In the rows, 128 means zero.
Each named turn below is shown by a few rows before and after it. Which turns, in which order, take the first row of each later pair to the second? The first pair is answered.
q_457 (before => after):
[118  75  99  97 174 104 127 124 128 132] => [115  85 114  96 153 101 143  81 138 151]
[134 102 109  80 158 127 111  68 152 188] => [135 120 143 112 160 103  85  89 179 191]
[ 99 170 190 147  74 124 159 119 153 114] => [100 157 176 156 104 123 126 189 146  82]
[113 122 127 105 138 128 119 167 135  98] => [113 114 116  81 124 140 145 130 122 112]
q_692 (before => after):
[111 127 151 130 107 133 172 127 143  91] => [122 139 162 161 106 122 161 140 147 101]
[121 135 148 123 121 124 133 105 159 139] => [128 137 148 138 133 116 115 128 164 133]
[120 112 115 110 170 123  98 117 132 128] => [120 123 121 102 143 132 125  80 126 140]
[120 121 122  91 147 111  94 101 141 163] => [128 131 128 101 136 108 102  86 136 173]
q_805 (before => after):
[159  99  90 135 142 145 138 118 109 134] => [161  99  99 143 139 142 148 110 118 136]
[148 101 133 146 146 110 193 101 170 134] => [122 118 101  92 117 151 196 131 109  93]
[107 122 136 106 164 109  73 148 151 130] => [111 126 171 138 136 100 133 112 185 129]
[122  72 123  77 129 141 180  86 108 132] => [130  70 106  65 157 141 135 108  97 141]
Then:
Between the rows of a pair lie 2 to 3 turns.
[178 140 120 185  92 141 177 104 114 151] => [195 133 117 192 121 128 139 110 125 171] | q_805 q_805 q_805
[148 139 110 114 132 134  89 107 103 173] => [150 142 116 132 139 124  75 129 114 169] | q_457 q_457
[163 102 120 156 128 124 156  76 112 158] => [152  71  94 128 166 133 133 121 108 132] | q_692 q_457 q_692
[ 99 128 105 102 141 151 119 207 119  66] => [154  65 108 141 195 128 144 117 180 133] | q_805 q_457 q_805
[138 139 130 177 135 125 118 185 148 121] => [132 120  85 119 116 163 171 139 101 114] | q_457 q_692
[ 56 172 127  88  92 147 156  93  98 122] => [ 58 186 158 141 120 117 103 174 131 108] | q_457 q_457
[136  88 106 126 138 143 156 124 107 125] => [120 136 147 134 100 126 150  93 123 157] | q_457 q_805 q_457
[ 91 176 180 123  75 126 185 118 140  91] => [ 99 165 120  93 101 153 137 181  77  71] | q_692 q_805 q_457
[ 93 115 124  70 132 130 131 130 135 129] => [125 165 134 125 100 132 111 129 104 171] | q_692 q_805 q_692
[ 85 107 107  74 127 140 104 131  94  92] => [120  80 110  97 173 117  81 103 131 135] | q_805 q_457
[149 151 109 134  96 123 180 129 117 102] => [150 147 110 146 110 119 164 162 123  88] | q_457 q_457 q_457
[125 116  81 103 157 170 114 167  87 105] => [130 172 146 141  89 148 156  72 119 162] | q_692 q_457
[141 141 123 133 101 139 142 118 102 139] => [125 122 109 100 116 142 139 130 101 123] | q_692 q_692 q_692
[146 129 115 130 115 113 174  73 150 132] => [144 124 117 159 152  98 126 170 160  99] | q_457 q_457
[139 130  98 125 172 127  65  73 138 183] => [127 142 152 205 150 103 103 137 190 126] | q_457 q_805 q_457
[162 125  98 177 129 145 147 163  86 106] => [143 119  96 133 107 152 185  92  89 118] | q_692 q_457
[137 121 130 142 143 118 115 151 144 117] => [134 124 131 121 112 132 155  99 135 120] | q_692 q_692
[136 112  98 116 155 133 112 153 121 117] => [129 118 128 141 120 128 173 122 142 106] | q_805 q_805
[152 157 114 143  94 156 133  81  64 152] => [171 134 121 201 137 138 106 162  90 121] | q_692 q_805 q_457
[141 139 126 130 123 133 112 110 117 162] => [140 136 143 150 120 120 136 109 140 150] | q_692 q_805
[146  67 126 139 158 128 152 132 149 106] => [135  99 101 104 125 161 148 143  87  95] | q_805 q_692 q_805
[131 123 133 175 149 119 134 152 153 100] => [126 111 105 134 130 149 176 114 119  99] | q_457 q_692
[134 163 130 145 136 123 101 156  72 150] => [119 141 164 158 120 108 181 105 128 135] | q_692 q_805 q_805
[131 116 135 159 139 125  99 156 136 128] => [112 131 157 146 105 123 134 107 144 137] | q_692 q_692 q_457
[142 136 162 159 113 129 149 142 118 108] => [151 125 146 151 142 123 103 164 115 124] | q_805 q_805
[136 154 169 188 151 103 150 109 176 154] => [139  95  84 126 187 154 153 157 101  98] | q_457 q_457
[ 85 152 159 111  79 154 151 119 126  91] => [127 156 156 160 128 128  58 163 139 141] | q_692 q_805 q_805
[180 105  91 150 133 128 146 100 105 146] => [175 115 122 186 125 116 161 113 133 132] | q_692 q_805 q_457
[166 159 130 168 118 132  92 154 106 167] => [163 130  95 147 118 160 136 173  78 126] | q_805 q_457 q_457
[140 123 138 147 108 130 158 103 137 126] => [116 105 130 113 127 132 153 122 144 100] | q_457 q_692 q_692
[181 168 122 197 100 168 168 129  46 143] => [201 152 119 212 140 147 118 135  65 175] | q_805 q_805
[150 167 145 184  85 134 141 145 108 125] => [131  90 111 114 182 121  81 159 139 123] | q_692 q_692 q_805
[104 103 147 149 168 103  87 159 183 110] => [107 103 113  94 112 152 177  63 124 118] | q_457 q_692
[129 118 102  94 141 152 120 134 110 120] => [112 158 144 117  97 138 133 110 130 133] | q_457 q_457 q_805
[138 143  81 125 113 161 193 122  53 115] => [113 202 137 161  88 131 148 168  80 111] | q_457 q_457 q_805
[137 125 124 123 107 132 117 146  95  78] => [153 149 138 155  91 121 119 124  97 107] | q_457 q_692
[144 101 121 143 167 126 152 169 133 102] => [161 114 124 150 129 139 188 110 116 128] | q_457 q_692
[133 112 139 117 135 116 155  33 153 184] => [102  89 149 112 194  92  92 131 194 137] | q_457 q_692
[149 117  64 119 168 131 109 138 101 125] => [160 126  81 144 172 114  91 132 119 147] | q_457 q_692 q_692
[119 119 131 120 132 128 140 125 138 120] => [128 125 122 122 139 129 115 133 126 132] | q_692 q_805 q_805
[111 135 118  92 115 149 111 161  90 112] => [135 158 129 137  94 144 114 157  87 133] | q_692 q_692 q_457
[103 153 156 170  96 113 162 121 152 125] => [ 76 134 135 125 110 121 155 156 137  84] | q_692 q_805 q_692
[157 127 116 151 129 109 117 156 133  95] => [151 127 109 145 126 112 121 160 124  88] | q_805 q_805 q_805
[135 106 122  96 176 125 101 121 136 138] => [124 130 148 106 124 125 157  78 146 135] | q_457 q_457 q_805
[130  77  91  72 148 146 172 117 136 113] => [191 120 125 177 138 117 137 112 151 179] | q_805 q_692 q_692
[150  94 115 151 129 120 208  60 133 135] => [177  90 104 205 172 108 149 152 130 121] | q_692 q_457
[126 158 131 124 124 128  69 140 122 142] => [112 154 127  89 108 140  99 103 112 142] | q_692 q_692
[101 133 122 104 119 135 148 151 108  88] => [131 161 143 164 106 123 138 152 112 113] | q_692 q_692
[169 162 135 161 133 128 120  97 144 204] => [116 103  94  56 178 142 118 125 144 150] | q_692 q_692
[ 99  93 133 127 148 127 149 137 130 103] => [108 133 133 141 111 137 149 144  89 107] | q_692 q_692 q_805
[138 151 143 156 142 105  95 129 161 150] => [121 136 112 128 123 141 141 172 117  82] | q_805 q_457 q_457
[144 195 111 124 127 127  85  91  92 196] => [113 153  84  66 169 135  68 126  96 157] | q_692 q_692
[121 134 133 112 119 102  84 161 156 114] => [139 129 102  84 119 124  88 118 120 147] | q_457 q_692 q_805
[131 136 157 155 156 124 112 146 165 115] => [108 147 136 121 130 149 119 165 122  86] | q_805 q_805
